In the rows, 128 means zero.
Rows swapped in pairs by one turn or mirror: which row each one swaps with
q340: [128 135 134 135 115 118 119 133 133 116 122 168 154  87  97 134 104 139]
q950: [ 96 140 151 119 143  84 105 117 128 125 130 127 163 128 105 127 130 140]
q649: [117 160 145 116 124  76 115 131 112 120 160 160 154 120 128 148 114 129]
q657: [142 111  97 118 140 105 114 143 130 126 136 151 140 120 134 140  78 152]
q233: [117 141 129 144 150  53 112 157 139 115 137 146 153 125 134 125 109 141]
q237: [125 121 133 134 144 123 104 119 124 140 136 148 158 104  99 151 121 169]
q260: [120 124 140 129 145 128 118 124 121 149 132 147 156 103 110 159 125 162]
q172: [135 108 101 122 146 110 110 147 129 127 122 145 147 123 128 130  79 158]
q351: [122 116 128 137 138 123  98 128 127 138 137 141 167 101  97 140 113 167]
q140: [118 153 130 115 119  82 113 140 107 122 162 156 151 116 132 154 103 127]
q26: [102 137 167 144 119  76 131 120 124 129 132 164 172 117 121 127 107 139]
q932: [116 130 141 108 157  84 136 119 129 154 125 144 132 125 141 158 112 148]
q142: [142 106 100 118 147 109 112 145 130 121 120 147 150 121 127 136  84 154]
q671: [117 127 143 118 143  60 142 119 140 139 141 141 140 146 141 136  90 144]
q513: [108 157 151 121 121  73 124 137 115 123 153 160 165 117 126 148 115 131]
q862: [117 126 140 121 135  67 134 120 139 133 146 146 141 157 137 123  79 149]
q627: [104 149 165 148 124  79 131 114 130 120 134 162 166 106 118 137 108 137]
q430: [127 124 141 130 104 117 120 113 139 120 138 160 149 121  96 121  83 139]
q544: [140 119 128 161 141  98 140 130 151 139 130 163 151 104 118 133  89 167]
q677: [115 126 122 147 152  86  91 150 146 118 143 146 167 119 116 107 110 157]
q774: [137 109 102 120 145 108 111 142 132 123 121 145 145 121 132 132  76 157]
q672: [119 144 130 141 149  57 106 160 138 114 138 144 154 121 131 118 105 145]
q839: [105 143 159 127 143  73 111 121 137 136 152 129 152 129 109 145 132 145]
q573: [102 161 158 132 123  76 128 134 118 120 142 163 161 114 119 141 113 129]
q175: [134 147 126 132 134 106 116 150 130 114 120 154 149  89  98 148 108 133]
q58: [132 126 138 132 113 126 117 120 133 116 137 167 156 110  94 122  90 142]
q474: [109 124 148 107 156  70 143 121 137 141 142 139 140 140 140 147 101 145]
q882: [134 140 140 150 148  81 136 125 158 148 155 150 140 113 121 145 114 166]
q875: [113 110 132 120 153 113  94 129 124 125 106 133 156 129 114 116 109 158]
q33: [139 121 133 158 142  94 143 127 150 143 136 163 147 102 118 132  91 166]
q358: [110 110 120 114 152 109 106 129 126 133  99 139 155 130 113 114  96 151]
q860: [131 132 138 133 115 123 115 129 139 113 126 162 159 100  93 129  95 141]
q65: [124 127 140 117 133  77 133 115 141 130 150 148 140 158 130 124  75 142]
q401: [119 127 148 119 144  66 140 117 139 135 140 147 143 155 142 137  91 145]
q930: [118 124 142 115 143  63 146 124 137 136 142 143 138 151 142 133  88 144]
q646: [130 142 130 138 127 106 118 156 125 111 124 161 156  94  98 139 119 137]
q483: [127 109 109 109 146 114 108 140 132 125 109 138 154 124 124 127  87 167]
q459: [117 132 140 113 159  84 140 111 121 155 134 136 142 125 129 158 121 151]
q830: [100 139 156 123 148  75 103 116 127 128 147 134 157 130 105 138 134 145]
q269: [146 116 101 112 135 104 109 142 123 122 145 155 143 123 140 143  83 150]

Swapped with q237: q830
Swapped with q483: q474
Swapped with q351: q839
Swapped with q544: q233

Rows swapped in pairs by one turn or mirror: which row each one swaps with
q576: [121 129 117 125 158 127 108 126  90 111 122 156 129  96 104  89 168 161
 137 112 148 127 127]
q689: [107 130  97 151 176 123 132 144 130 129 155 138 107 104 154  95 149 136
 128 146 149 134 110]
q100: [121 126 115 125 163 128 101 117  98 115 118 157 131  95 107  88 171 167
 130 115 152 132 127]
q454: [117 123 111 125 160 125 102 121  93 119 118 158 131 104 106  90 172 161
 134 113 148 124 129]
q82: [119 128 114 118 149 128 107 123  97 114 121 153 132  96 105  91 165 162
 134 114 152 129 124]
q273: [131 101 118 137 169 162 101 136 130 113 114 177 128 121 177 136 136 146
 120 122 141 143 122]
q326: [122 130 112 132 164 119 108 128 100 117 116 148 135  92 105  91 168 156
 134 113 155 127 127]
q409: [118 129 108 125 154 124 109 119 101 118 119 151 135  96 109  90 173 156
 139 116 150 122 128]
q807: [130 109 113 137 168 174 110 140 128 116 113 188 134 124 169 133 140 143
 127 126 147 130 113]
q990: [133 103 118 138 171 166 102 137 124 110 112 179 130 124 171 138 138 143
 114 123 136 137 115]
q93: [125 101 125 130 179 166 106 138 130 115 112 169 132 120 173 134 135 148
 120 121 130 132 117]
q532: [143 117 107 132 161 166 132 126 117 116 133 169 119 110 120 118 121 155
 129 105  96 150 132]
q205: [137 105 120 135 168 170 107 135 126 116 118 179 133 120 172 135 132 143
 118 117 145 137 115]
q362: [134 101 119 136 173 172 110 135 123 111 115 183 129 118 173 135 132 146
 121 120 141 137 116]
q465: [112 134 112 121 157 126 109 121 101 108 122 149 129  98 111  88 169 159
 132 113 151 121 126]
q735: [144 110 105 139 171 163 131 129 103 112 132 172 118 121 129 116 119 156
 128 101  99 152 131]
q577: [145 108 102 138 171 160 130 127  98 118 131 173 119 119 124 120 123 159
 132 104  97 150 123]
q660: [110 130  94 144 174 130 133 150 136 122 161 138 116 109 152 104 152 138
 136 152 145 133 108]
q550: [120 127 111 135 163 123  99 123  96 114 121 153 133  97 109  81 168 156
 138 116 154 125 126]
q263: [131 103 117 135 170 161 109 139 129 117 116 178 135 126 174 140 138 142
 117 128 144 139 116]
q303: [109 126  97 153 180 132 127 149 138 120 163 140 117 101 157 101 152 136
 133 144 148 131 104]
q588: [115 135  92 158 182 123 127 151 135 125 154 137 116 105 146 100 155 136
 133 144 147 133 108]
q372: [105 128 100 156 174 128 132 141 139 122 155 134 116 104 148  92 153 138
 126 147 146 130 113]
q486: [139 115 107 133 169 169 131 127 103 115 132 169 121 122 126 125 120 152
 134 110  97 152 129]
q814: [105 124  96 152 175 126 127 144 133 122 164 141 114 103 148  97 156 136
 135 148 141 137 108]
q541: [147 112 109 132 166 159 126 126 104 114 130 176 123 119 130 124 121 160
 132 107  98 153 135]
q112: [106 130  97 154 179 134 132 149 137 125 155 136 116 105 158 101 150 137
 128 147 143 141 105]
q943: [121 124 109 125 161 127 108 122  93 117 121 144 138  96 110  86 175 160
 128 121 150 126 125]
q826: [112 131  91 150 171 125 134 143 139 130 161 142 116 106 153  98 154 138
 134 143 146 130 109]
q270: [150 115 102 132 170 162 131 122 101 116 128 168 117 116 125 115 123 152
 133 105  99 152 132]
q888: [145 118 105 138 165 167 127 126 103 113 133 175 114 118 123 124 128 159
 132 101  99 156 126]
q867: [109 126  93 151 176 136 135 145 138 125 159 138 113 108 155  96 150 135
 138 144 147 133 103]
q389: [109 121  94 152 175 128 129 147 137 129 161 141 117 104 154  91 145 138
 132 148 142 132 110]
q976: [121 123 117 129 152 127 104 123  92 117 118 156 129  95 109  86 173 155
 133 118 147 126 125]
q705: [146 112 109 139 161 167 127 128 102 119 131 168 115 118 128 123 123 163
 129 104  96 146 126]
q817: [123 134 111 125 160 130 108 122  88 115 114 154 135  95 110  86 165 163
 131 112 149 129 123]
q717: [111 122  93 156 179 129 127 141 140 130 161 140 110 106 155  98 153 134
 129 140 143 133 109]
q620: [111 123  92 156 175 126 134 149 136 125 159 137 118 109 145 102 147 138
 130 150 148 127 111]
q722: [128 106 112 130 179 167 105 138 122 120 115 184 133 118 173 135 127 145
 125 125 140 142 115]
q297: [149 113 110 132 165 168 133 132 109 120 134 169 124 117 126 108 123 157
 133  99 100 156 132]
q728: [124 125 115 122 156 127 116 118  93 114 120 152 130  91 111  89 167 158
 137 111 156 124 123]
q601: [118 120 117 125 168 122 106 123  98 111 121 159 127  97 107  85 171 163
 132 121 154 127 126]
q546: [129 128 112 132 156 127 108 122  98 112 117 148 125  98 107  88 171 155
 134 117 154 119 130]
q635: [107 125  94 157 186 130 133 142 135 129 160 145 110 107 151  99 152 141
 131 147 144 141 106]
q312: [148 115 106 135 160 165 124 126 104 119 134 177 127 118 132 119 123 160
 127 107  98 156 127]
q403: [108 126 100 159 177 122 124 147 136 125 162 139 117 107 144  95 153 139
 131 145 142 135 105]
q632: [126 101 115 140 168 172 105 137 125 114 116 176 130 121 175 138 129 150
 125 121 139 136 123]
q890: [144 113 110 130 168 167 130 131 102 112 132 174 118 119 130 123 122 159
 129 111  98 154 130]
q799: [127 104 116 136 176 168 106 135 133 112 116 181 135 121 172 138 132 150
 124 119 141 135 115]
q864: [118 124 116 126 160 122 105 122  96 116 125 156 132  95 112  81 169 160
 136 114 153 122 123]
q781: [127 103 118 141 172 170 110 129 125 117 111 181 132 119 174 135 131 140
 128 124 133 140 117]
q542: [118 133 108 133 157 125 110 123  92 115 123 155 130  99 107  82 168 160
 129 122 152 120 124]
q461: [137  99 116 142 173 166 111 133 126 113 117 181 131 119 175 139 136 142
 126 121 133 138 115]
q726: [126 106 116 134 170 167 102 137 125 118 112 183 131 117 167 142 134 138
 123 130 140 138 111]
q211: [111 120  94 154 182 127 129 144 135 119 165 145 110 105 146  95 157 139
 129 148 146 140 108]
q551: [105 133  89 152 174 130 135 144 133 119 162 141 114 108 151  97 153 138
 129 139 149 129 104]
q187: [148 112 114 132 168 169 129 130 104 120 131 169 121 114 129 122 132 155
 128 102  99 164 124]
q749: [143 116  98 141 163 166 126 133  91 115 136 178 117 115 130 121 125 154
 128 103 105 157 131]

Swapped with q263: q270
Swapped with q372: q542
Swapped with q211: q601
Swapped with q807: q532
Swapped with q303: q576
Swapped with q735: q990
Swapped with q403: q550

Rows swapped in pairs by one turn or mirror: which row each one swaps with
q163: [105 134  96 129 109 151 137 119  98 123 116 111 158 114 128 132]
q164: [114 119 122 141 120 110 120 157 127 142 106 161 151 121 129 127]
q852: [113 114 123 136 136 157  99 160 130 119 145 113 148 124 121 130]
q463: [111 108 114 132 128 107 121 160 120 138 112 159 153 119 120 119]
q801: [128 102 139 126  96 116 116 119 111 114 138 113 129 122 145 141]
q905: [128 121 158 124 124 119 133 130 102 129 145 107 117 120 125 126]
q785: [105 126 112 148 116 121 154 128  84 132 130 122 149 131 154 134]
q891: [123 114 155 125 130 108 136 136  97 136 141 124 112 116 123 126]
q935: [104 110 105 140 115 117 149 129  84 122 121 121 145 131 146 120]
q466: [124 139  90 108 133 141 113 143 126 136 128 128 148 121 150 147]
q181: [130 130  96  96 131 140 111 120 118 136 133 123 146 126 138 149]
q731: [117 128 132 141 123 146  98 165 130 125 146 110 154 133 126 126]
q683: [124 135 110 120 122 119 148 125 111 151 154 142 120 120 107 135]
q787: [114 105 144 113  98 129 129 116 122 138 123 120 135 106 108 141]
q869: [125 136 115 121 119 119 144 134 111 137 156 143 114 131 107 148]
q504: [122 134 115 118 123 116 141 139 112 140 162 145 115 122 111 131]
q339: [106 106 135 124 111 125 116 115 105 144 113 123 136 115 112 166]
q241: [114 155 118 136 104 136 132 125  95 132 122 101 154 123 113 127]
q999: [104 119 112 151 119 124 160 129  87 138 142 119 146 130 145 130]
q444: [113 124 125 142 125 153 103 165 125 119 152 115 147 130 118 124]
q329: [110 126 129 134 122 159  89 152 120 120 141 116 151 131 123 130]
q571: [117 127 115 119 119 118 139 146 127 141 154 143 108 116 110 138]
q333: [134 138  98 101 129 136 114 129 115 127 129 132 147 135 141 156]
q829: [128 133  97 101 136 136 107 132 116 133 135 133 149 127 149 147]
q346: [114 131 128 131 101 159 116 122 111 131 131  94 154 109 124 135]
q744: [132 103 145 143 100 124 115 122 110 133 142 112 134 125 152 139]
q89: [116 125 128 115 144 123 134 130  87 133 107 118 153 127 155 133]
q422: [ 97 108 122 133 127 105 125 163 116 139 112 154 149 127 116 127]
q258: [112 123 123 138 125 110 126 158 121 144 113 162 150 117 116 117]
q514: [104 138 113 130 118 152 148 125 101 144 118 109 167 119 129 133]
q906: [112 113 126 129 119 115 121 164 123 131 106 161 147 120 117 120]
q452: [107 111 120 133 125 111 117 162 120 140 111 163 153 121 122 126]
q412: [112 117 106 139 118 118 155 129  81 122 135 115 150 128 143 121]
q901: [108 116 120 144 128 153 110 161 131 113 146 113 139 130 118 126]
q393: [117 133 118 123 116 118 140 142 114 138 153 148 103 120 113 134]
q904: [ 99 122 126 136 118 114 125 152 105 144 114 165 146 123 109 124]
q878: [123 138  96 107 132 144 107 137 117 128 127 130 144 127 154 148]
q837: [118 110 141 134  93 131 128 112 115 146 131 133 128 101 115 150]
q983: [132  99 135 120  95 115 110 119 116 120 132 115 142 120 150 137]
q970: [ 98 112 126 130 104 120 143 119 100 148 108 137 144 101 111 139]
q863: [112 121 129 145 132 160 110 168 126 125 142 122 147 132 122 129]
q464: [137  97 142 131 103 118 116 120 108 131 142 116 139 118 150 143]
q73: [120 117 124 145 132 150 103 161 130 127 153 116 147 127 122 124]
q449: [123 131 123 115 145 131 122 137  89 126 117 106 152 123 158 129]

Swapped with q731: q422
Swapped with q869: q333
Swapped with q163: q837
Swapped with q970: q346

